128 stands for zero in the data rows.
Here are some points:
[ 91 110 113  93 166 132 102 154  90 172 164 176 190 138 124 141 131 141
 175 129 130 155 119 148 176 154 125 148 109  73 120 136 140 112  61 127
 146 150 147 153 120 105 112  99 172 158 129  86 182 109 108 199]
[135 124  97 110 143 110 127 101 166  98 151 140  93 133 143 138 125 128
 132 118  92  99 147 117  63 100 139  80 158 148 151 140 166 135 139 110
 149  94 105 110 150 112 124 107 125  99  90 114  82 122 123 124]
[146 114 170 100 166 159  73 147 126 168  80  76  82 125 107 128 104 121
 150 160 157 116 104 100 197 174 134 153 140 175 170 127 131 103 126 115
 174 123 132 116  77 189 172 177 143 126 155 111  98 104 106 102]
[144 118 155 118 142 160  91 133 127 130  79  91  96 131  79 137 129 142
 133 110 163 117 123 110 177 162 129 154 124 173 175 127 108 114 118 123
 155 132 114 112 102 142 159 152 153 138 130 126 117 117 114  94]
[116 134 124 130 130 100 128 126 147 139 119 105 189 139 120  80 123 128
 104 103  86 115 133 118 134 153 118 101 120 126 105 149  77 105 131 124
 163  66 154 107 129 144 127 114 113 127 131  74 135 152 165 135]
[ 64 110  95 132 150 151 138 104 216  88 159 171 117 125  48 100 166 148
 193  85 180 138 141 191 148  91 116 160 190 141  83  81 181 148  72  95
 125 142  62 155  43 172  97 145 131  89 134 151 147 119 110 145]
[133 159 141 125 166 128 141 128 132 125 122 143 172 131 116 143 140 142
 136 125 132 119 255 137 131 134 122 121 107 108 116 125 131 142 103 106
 120 135 130 117 125 143 129 140 151 117 125 133 137 145 113 122]
[109 103  81 129 156 106 131 141 175  79 124 172  82 137  94 112 117 201
 129 166 174 102 130 102 122 126 141  93 183  91  94  92 178 128 132 197
 130  94 106 156 145 151 153  87  78 146  59 122  80  56 169  69]
[149 178 116 143 133 143 150 132 154 109 146 129 135 123 135 161 122 131
 115 119 140 137 140 129 156 123 106 125 120 119 125 117 136 143 123 127
 130 100 132 124 107 122 133 138 120 139 110 133 111 135 132 113]
[103  88 148  90 121 145 131 160 129 176 140 131 124 132 120 137 151 144
 134 120 139 120 123 141 134  74 109 115 121  62 128 188  58  96  71 156
  86 147 115 161 129 117 120 114 172 136 160 153 103 129 130 152]
[134 174 143  98 119 120 155 122 165 149 122 172 124 128 133 143 113  89
 109 134 124 115 137 132 133 101 135 154 112 132 125 129 101 129 100 170
  65 100 121 121 134 141 160 120 124 247  97 151 123 106 122 163]
[106 123 122 134 121 121 120 112 139 142 118  93 123 124 127 140 131 136
 110 152 115 137 125 137 121 123 131 130 128 119 122 113 116 131 145 129
 106 132 128 133 124 120 125 142 141 143 124 141 126 125 127 120]
[ 94 117 125  84  97 115  82  74  79 118 154 143 135 103 157 190  86 101
 124 123 147 147 127 132 133 115 132 113 118 126 153 125 157 107 124 104
 156 139 118 116  81 127 132 152  88 137 122 123 121 109 171 111]
[146 124 126 131 117 126 133 127 102 128 118 129 140 115 135 112 142 108
 136 112 129 123 124 116 135 133 127 126 122 142 128 129 135 115 125 132
 141 126 147 125 134 146 142 122 129 123 118 107 138 118 131 122]
[111  53 114 155  93 167 122 118 105 125 169  99 119 119 120 114 145 140
 121 178 107 151 122 119 143 142 171 143 113 141 166 105 153 142 143 125
 109 120 101 167 123 131 136 112 133 126 174 149 116 131 135 134]
[169 118 142 127  94 100 121 103 150 148 123 138 113 130 119  96 135  98
 127 128 111 111 122 145 119 108 106 131 134 146 158 137 117  96 126 170
 172 136 150 110 115 156 143 139 116 127 119 148 108 124 144 157]
[115 119 153 150 140 130 113 106 141 101 117  93 152 168 133  89 111 143
 133 102 122 102  90 124 106 143 149  71 156  91 108 121 118 101 147 102
 124 110 137 121 135 121 113  78 133 144 167 154  94 118 125  90]
[131 132 122 130 128 121 109 130 130 130 134 120 146 130 129 110 121 123
 122 129 123 128 136 130 132 128 117 125 124 131 123 132 125 129 127 131
 138 119 137 123 127 127 127 127 122 131 126 131 126 121 136 128]
14 more points follow, each with its number after it:
[255 125 165 118 202 210 127 179  73 172 112  80  72 117 150  56 178  89
 132 207 144  71 106  68  59 149 115  51 172 216   1 104 181 111 196 140
 163 153 160 157 148 199 210  65 143 245 144 169 200  56 209 174] 0
[ 66 124  94 118  60 147  89 113 191  87 123 155 154 132 144 124 164  46
 107  84 154  62  81 149 113  86 211 132 128  85 117 134 108  24 152 155
 176 139  94 106  85  96  92  86   8 151 107 148  87 103 165 105] 1
[126 130 136 126 136 132 132 139 125 129 126 128 120 129 125 129 126 132
 133 129 129 124 129 129 126 130 126 128 124 129 124 132 123 132 121 127
 130 131 131 126 132 122 127 131 129 135 131 135 127 130 128 131] 2
[147 157 182 103 219 180 160 240 117 208 118 107  82 126 155 163 141 152
 190 138 128  71 170 131 189 149  88 141  84 111  67 174  76  88 106  90
 171 150 154  87 138  56 108 161 170 212 156 162  96 113  84 150] 3
[125 122 130 118 118 141 134 138 121 121 123  97 126 131 115 128 126 141
 121 124 124 121 140 101 148 117 136 158 135 124 102 138  98 127 102 160
 138 138 121 139 108 140 139 163 117 142 131 106 136 122 149 151] 4
[133 125  88 172  95 137 146 151 112  73 162 128  83 148 115  87 169 124
 144  80 138 128 136 125 122 111 130 160 110 127  99 105 115 138 127 176
 164 134 118 143 136 125 118 116 113 130 135 100 123 157 125 130] 5
[132 142 130 114 127 110 122 130 120 127 114 118 132 134 129 101 121 124
 126 124  88 125 140 127 137 128 117 130 132 128 118 140 108 109 123 124
 133 125 138 111 130 128 117 125 123 124 137 132 144 135 138 122] 6
[111 122 142 136 123 130 112 122 129 125 128 119 137 127 150 140 116 118
 126 131 136 120 112 118 136 130 136 123 139 114 122 139 138 118 127 119
 148 129 133 121 130 107 105 127 120 130 131 143 134 127 129 121] 7
[128 112 132 150 141 113 142 147 140 137 145 162 106 140 141 148 126 148
 125 138 126 144 134 105 124 121 134 109  93 118 143 112 159 148 106 114
 119  83 125  97 147 151 129 116 122 136 105 108 115 152 128  99] 8
[148 116 138 118 128 126 145 132 128 141 121 128 133 116 139 131 117 115
 112 135 157 132 127 116 150 140 115 135 121 134 120 135 117 122 126 131
 134 124 143 115 110 144 131 146 126 128 126 117 152 132 135 117] 9
[116 128 118 116 143 108 136 132 113 128 125 143 109 135 127 139 140 134
 140 140 130 122 136 145 113 113 144 125 128 121 131 140 145 127 119 131
 137 137 120 110 130 138 124 129 130  88 124  99 128 142 128 142] 10
[139 138 125 134 119 166 145 140 138 120 128 140 124 118 127 118 150 127
 123 128 128 137 131 137 126 125 134 137 118 125 127  99 134 116 128 122
 131 122 132 123 121 137 135 139 113 117 141 137 122 132 128 123] 11
[125 108 124 136 117 141 131 128 123 132 138 127 122 122 124 122 134 127
 110 133 126 133 127 130 125 132 134 129 126 140 133 124 137 131 134 128
 121 121 123 139 123 127 127 123 132 132 138 133 123 137 137 133] 12
[200 189 186 139 157 104 183 104 120  70 103 133 222 139 154 130 189 155
 150 112 172 158  97 126 123 146 132 154 102 113 129 102 187 176  27  42
 226 148 109 138 170 120   9 169 124  88 183 112 125 116  66 135] 13
Which three of these numbered points are nearest to each point below by angle, seen from the average point of the first points? Their numbers follow each, nearest first.
[147 136 130 135 129 126 125 136 135 126 129 125 128 130 134 132 138 126
 120 123 118 127 127 122 122 117 141 131 117 128 135 139 115 132 137 126
 132 132 132 102 124 126 125 131 129 124 135 128 129 147 131 123] > 2 6 11
[137 143 133 125 139 129 143 117 125 108 119 135 130 137 127 125 132 135
 130 122 137 138 124 126 130 136 119 122 123 127 115 121 132 120 117 114
 149 137 130 127 137 135 131 131 114 126 128 125 129 132 124 123] > 13 2 11
[126 113 112 127 113 138 137 135 120 108 137 127 137 126 131 112 148 132
 118 133 145 133 140 130 126 122 130 127 121 126 115 117 124 132 136 139
 143 130 130 132 126 117 127 120 110 128 133 126 127 142 132 119] > 5 12 11
[126 109 133 130 115 216 125 126 137 137 126 125 138 131 144 142 116 120
 125 112 153 123 117 120 134 140 133 103 148 122 117 149 119 115 124 125
 142 122 124 126 121 109 105 126 122 153 140 134 131 138 137 108] > 7 12 1
[112  90 132 115 103 168 140 124 104 140 151 122 107 116 126 113 136 141
 107 154 123 151 135 125 132 143 145 130 119 155 160  97 155 141 160 129
 105 122 105 162 109 122 136 104 119 138 168 144 132 165 146 121] > 12 11 2
[150 161 137 135 117 172 140 141 140 119 158 133 129 123 123 119 142 129
 133 137 126 130 129 153 117 132 128 150 113 133 113 119 134 129 118 105
 134 127 118 114 120 148 137 176 107 106 137 140 140 147 127 131] > 11 2 13
[152 137 139 141 128 119 120 126 117 136 117 110 165 132 133 100 100 109
 124 132  96 120 142 133 146 111 105  87 128 113 112 134 106 127 131 122
 154 117 173 105 131 137 142 114 130 122 132 146 149 133 131 125] > 6 9 7
